In the data rows, the value 128 means zero.
Some points:
[135  42 115 166 150 155 159 110 104 115  91 124 163  77 119 207 138 168
 128 163  74 125 129  87 137 173  92 130 115 174 154  99]
[129 118 149 162 128 139  81 182 127  91  28 103 191  92 134 177 142 179
 170 156 131  96 126 112 140 104 143 117 132  37 120 103]
[ 77 176  89 176  86 124 133  81 108 108 205 114 172 138 118 114 107 127
  93 117  99 194 162 131 104 155 187 151 126 106 173 108]
[113 133 170 151 122 173 132 100 188 147 137  83  79 167 174 105 100  91
  50 182 120 139 142 115 100 144  56 112 154 145 112 155]
[178 149 161 102 164 147 129 112 177 117 134  85 169 170 184 120 114 163
 148 179 129 173 140 159  90  58 125 104 129 129  92 143]
[142 195  62 151 130  96 113 159 116  60  98 174 124 135 150 151  97  84
 152  93 121 144 166 172 157  70 105  95 128 159 133 100]
[139 101 194  79 133 171 119  89 173  91 148 166 104 198 114 105  95 112
 108 154 136 140 190 135 118  96 156 145 125 181 196 138]
[134 165 185 104 131  79 167 140 124 149 114  75 122 134 136 105  89 179
 181  67  95 119 164  74  79 128  93 148 116 119 164 110]
[138 169 132 106 121 171 190 150 115 163 100 125 156  97  77  99  34 102
 107  47 110  87 131 118 152  70 167 111 120  89  65  83]
[174 112  67  92 115 155 122 132 112 108  81 110  97 142 131 147 124 127
 143 113 117 139 134  42 121 138 159 134 122 123  78  98]
[110 166 122 124 173 169 141 149 156 116 171 109 117 105 121 117  89 132
 161  93  60 122 119 213 169 134 100 130 168 190 162 144]
[147 101  98  79  95 116  82 139  97 188  81 144 170  54 136 138 199 112
 146  92 110  34 157 148 146 126  89 111  91 125 122 117]
[124 121 155 119 113 150  99 102 159 162 154  74  86 126  67 129  94 123
 174 128 155 152 106  99 132 142  90 134 132 144 118 115]
[125 129 128  90 211 128 115 119 118  70 208 122 115 101 150 156 179 141
  98 125 145 123  93 111 142 129  70 117 111 129 115  55]
[ 96 131 172 141 176 102 117  88 128 105 153 144 102 105 135 138  84 110
 103  37 117 167  91 125 145 128 149 147 163 113 167 165]
[ 96  75 146  96  85 156 154 154 146 119 170 116 116 138 180 131 132 123
 176 123 144 169 112 134 178 154 188 121  98 142 125 149]
[122 135  54 136 125 149  63  88 139 182 152 151 106  75 145 139 146 118
 190 164 186 132 153 107 115 123 139 116 129 147 182 139]
[123  98  94 113 115 146 144 178 118 152  86 160 115 148 170 154 147 164
 111 127  92 159 160  99 136 159 181  77  85 124 132 145]
[142 135 127 110  96 120 153 174 149  87 175  81 128 125  68 135 157 120
  89 176 195 130  59  61 117  96  88 103 124 217 154 187]
[127 136 160 115 128 137 105 119  85 139 116 126 147 139 102  89 114  99
 160 164 125 121 111 135 118 176 159  99 128  72 175  76]
[102 166 171 124 102 133 142 149 141 120 198 149 138 152 192 125 132 134
 171 165  84 141 100 159  58 100 118 139 170 177  84 158]
[157  50 171  94 129  97 119  91 171 100 168 152 130 173 123 105 137 111
 107 122 117  98  85 170 114 133  94 134 186 109 141 119]
[145 158 135  96 130 151  73 173  83 134 113  85 165 132 176 154  99 131
 128  85 182 159 124 118 184  94  89 137  69  59 157 165]
[162 122 124 235 128 111 146 134 104 152 125 126 145 139 166 123 157 140
 180  69 141  93 168 104 156 155 106  76 178  82 100  89]
[125 124 149 138 162  99 155 169 127 102 131 100 107 181 101 116 139  72
 127 151  84 155 147 138  76 150 103  39 138 181 146 174]
[128 150 107 170 142 136  88 142 114  46 157 163 101 212 155 147 130 156
 114 150  96  93 162 115 181 100 155 190 189 124 142 113]
[ 82 149 122 126  88  51 184 130 179 155  89 183 114 107  99 104  85 194
 149 145  93 205 126 143 150 138 116 138 165 121 147 136]
[159 123 146 124 131  67 118 161 118 111 133 127 112 126 122 159  97 114
 154 130 171  54  80 157 133 167 179 106  77  95 155 120]
[143 110 121 108 141 144 146 137 183 149 161 113 136 107 112 138 158 159
 119 164 189 114 164 141 120 129 143 152 112 131 109  52]
[ 96 113 123 163 123 138 139 140 189 118 163  98 177  86 167 135 113  67
  67 148 135 153 137 141 140 123 146 134 114 100 132 125]
[211 100  60 134 122 150 123 144  87 102 130  93 113  77  48  80 165 130
 117 105  94 141  99 132 157 119 129 128 153 109 154  98]
[ 76 142  41 165 149 156 173  98  84 149  44  90 134 158 135 148 140 160
 126 125 139  90 104 224 116 154 114 169 115 147  97 147]
[134 141 141  75 121 138 119 119  93 107 144 142 130  91 162 139  87 107
  96 177 112 170 120 170 124 180  75 136 211  55  69 179]
[115 178  67 161 130 120 109 139  63 201  85 130 132  98 200 116 130 156
 117  88 138  75 111 116 150 126 128 132 206 203 172 100]
[144 168 138 105 103 118 133  67 102 107  95 126 156 142  72 163 190 124
 176  79 116 155 164 140 177 174 107 125  88 143 131 110]
[ 91 106 201 150  77 133 132 144  64 110 165 143 133 138 162 106 136 112
 121 150 125 112 106 158 125  87 106 117  66  98 111  65]
[ 99  71  50 110 160 124 131 166 182 183 137 152 111 141 111  92 126 115
 180 191 129  86  99 127 154  97 106 111  70 114 144 171]
[ 79  81  94  71 140 165 135  93  98 180 141 137  98 186  52 137 146 158
 137 110 171 145 110 105  69  80 140 108 175  74 127 147]
[108  89  81 129 136  80  76 111 128  84 125 154 119  94 165 140 124 101
 160 114  71 117  76 113  63 102 175 130 111 136  91 125]
[143 106 161 129 135 121 200 107 154 175 133  96  93 138 156 140 147  98
 129 111 173 202 129 151 137 122 206 131 191 182 142 120]
[184 145 123 142 147 160 149 162 150 152 136 181 129 118 151 140 174 102
 128 129 145  84 107  95 110 150 119 160 114  82 170 164]
[ 65 139 173 189 133 193  80 150 123  85  66 132  75 115 121  59 166 152
 134  94 115 150 109 136 121 124 149 148 117 165 141 143]
[110 175 164 120 114 126 172  91 118 157 119 123  73  84 139 161 159 116
 110 159  90  64 118 107 180  71 145 112 127  51 165 133]
[109  68 180 121 125 146 128 201 101 125 171 151  94 134 122 133 199 133
  98 136 118 140 165 143 115 118 154 150 169 166  80 170]
[ 95 173 144  77 145 109 132 100 105  92  66 128 102 110  98 108  46 149
  74 143 152  86 121 136 122 186 185  98 164 135 122 105]
[145 196 158 134 118 132  99 111  97 158 151 172 120 149  89 176 113 137
  41 120  68 151 119 160  98 119 131 129 121 151 101 144]
[140 165 108  82  63 118  92 134 125 179 121 101 178 138 158 118 145 144
 165 129 104  85 102  94 172 135 169 172 124 163 130  67]
[141 110  64 164 156  71  95 168 115 179 138 123 116 146 145 136 115 177
  79 155 121 119 109 143 157 130 118 123  61 133 102  90]
[121 117 102 110 152 133 130 108 134 120 195  96  72 154 149  84 158 123
 168 136 140 124 148  76 137 124 114 121  80 118  71 100]
[143  84 100 160  98  83  91 184 118 148  74  72 146 127  80 198  80  56
 126 124 104  81 143 143 131 144 111 174 100 120 139 112]
[129 173 158 151 124 141 125  98 119 182 158 174 177 136 112 136 123 123
 146 154 157 168 100 124 151 175 129 106 169 114  79 149]
[204  96 112 134 127 147 148  80 126 105 103 123 129 131 154  97 140 177
 125 195 126 185 135 147 133  82 104 162  76 131 157 136]
[123 103 155 139 164 183 181 115 127 137 119 173 214 145  47 135 102 149
 139  86 141 174 121 131  81 147 115  85 165 143 155  71]
[ 85 134 135 143 103  94  94 116 167 129  95 133 135 117 118  75 143 160
  74  89 175 160 154 130 152 146 131  97 156 143  79 136]
[119  91 154 147 102 144 113 123 166 110 181 134 113 108  81 147  89 112
 150 138 161  98 140  60  94 122 108 141 134 146  92 173]
[149 156 159 144 155 112 110 123 158 166 111 133 146 117  97 108 189  74
 152 137 137 171  80  92  85  92 148 179  71 115 107 173]
[151  76  99 125 118 150 171 132 100  94 133 150 157 110 199 100 111 120
 111  87 154 102 142 129 119 168 130 173 106 113 152 187]
[125 139 158  78 210  61 135 156 103 102 115 124 163 114 109  92 145  97
 115 168 154 141 204 110 107 112 135 177 130 127 129 159]
[115 205 105 123  88 129 186 152 211  83 104 145  99 162 131 145 142 109
  91 115 161 143 122 139  98 157  76 150 151  86 138 106]
[ 93 114 122 124 143 114 114  74 130 112 103 106 201 177 130 119 128 144
  96 131  91  59 105  88 183 123 137 125 100 145 106 191]
[183 122 125 154 117 104  92 119 150 135 155 104  95 102 111 148 165 193
  93 106 156  83 181 192  82 161 171  96  89  94 148 189]
[137 118 152 157  93  72 138  62  86 134  82 213  80 102 106  98  82  78
 158 130 147 143 153 163 129 119  85 126 132 189  82  94]
There is one direction along which these points spread out most. Take the direction at right angles to it along which they spread out most. Go by this last direction. How far along it is each point below, from 0 to 99? 50 is the average, and the first point above lies past it. One standard deviation of the points above along it is 16.
[125 124 149 138 162  99 155 169 127 102 131 100 107 181 101 116 139  72
 127 151  84 155 147 138  76 150 103  39 138 181 146 174] 52
[135  42 115 166 150 155 159 110 104 115  91 124 163  77 119 207 138 168
 128 163  74 125 129  87 137 173  92 130 115 174 154  99] 55
[145 158 135  96 130 151  73 173  83 134 113  85 165 132 176 154  99 131
 128  85 182 159 124 118 184  94  89 137  69  59 157 165] 61
[143 110 121 108 141 144 146 137 183 149 161 113 136 107 112 138 158 159
 119 164 189 114 164 141 120 129 143 152 112 131 109  52] 67
[204  96 112 134 127 147 148  80 126 105 103 123 129 131 154  97 140 177
 125 195 126 185 135 147 133  82 104 162  76 131 157 136] 67
[ 95 173 144  77 145 109 132 100 105  92  66 128 102 110  98 108  46 149
  74 143 152  86 121 136 122 186 185  98 164 135 122 105] 18
[113 133 170 151 122 173 132 100 188 147 137  83  79 167 174 105 100  91
  50 182 120 139 142 115 100 144  56 112 154 145 112 155] 55
[119  91 154 147 102 144 113 123 166 110 181 134 113 108  81 147  89 112
 150 138 161  98 140  60  94 122 108 141 134 146  92 173] 68
[178 149 161 102 164 147 129 112 177 117 134  85 169 170 184 120 114 163
 148 179 129 173 140 159  90  58 125 104 129 129  92 143] 63
[ 85 134 135 143 103  94  94 116 167 129  95 133 135 117 118  75 143 160
  74  89 175 160 154 130 152 146 131  97 156 143  79 136] 33
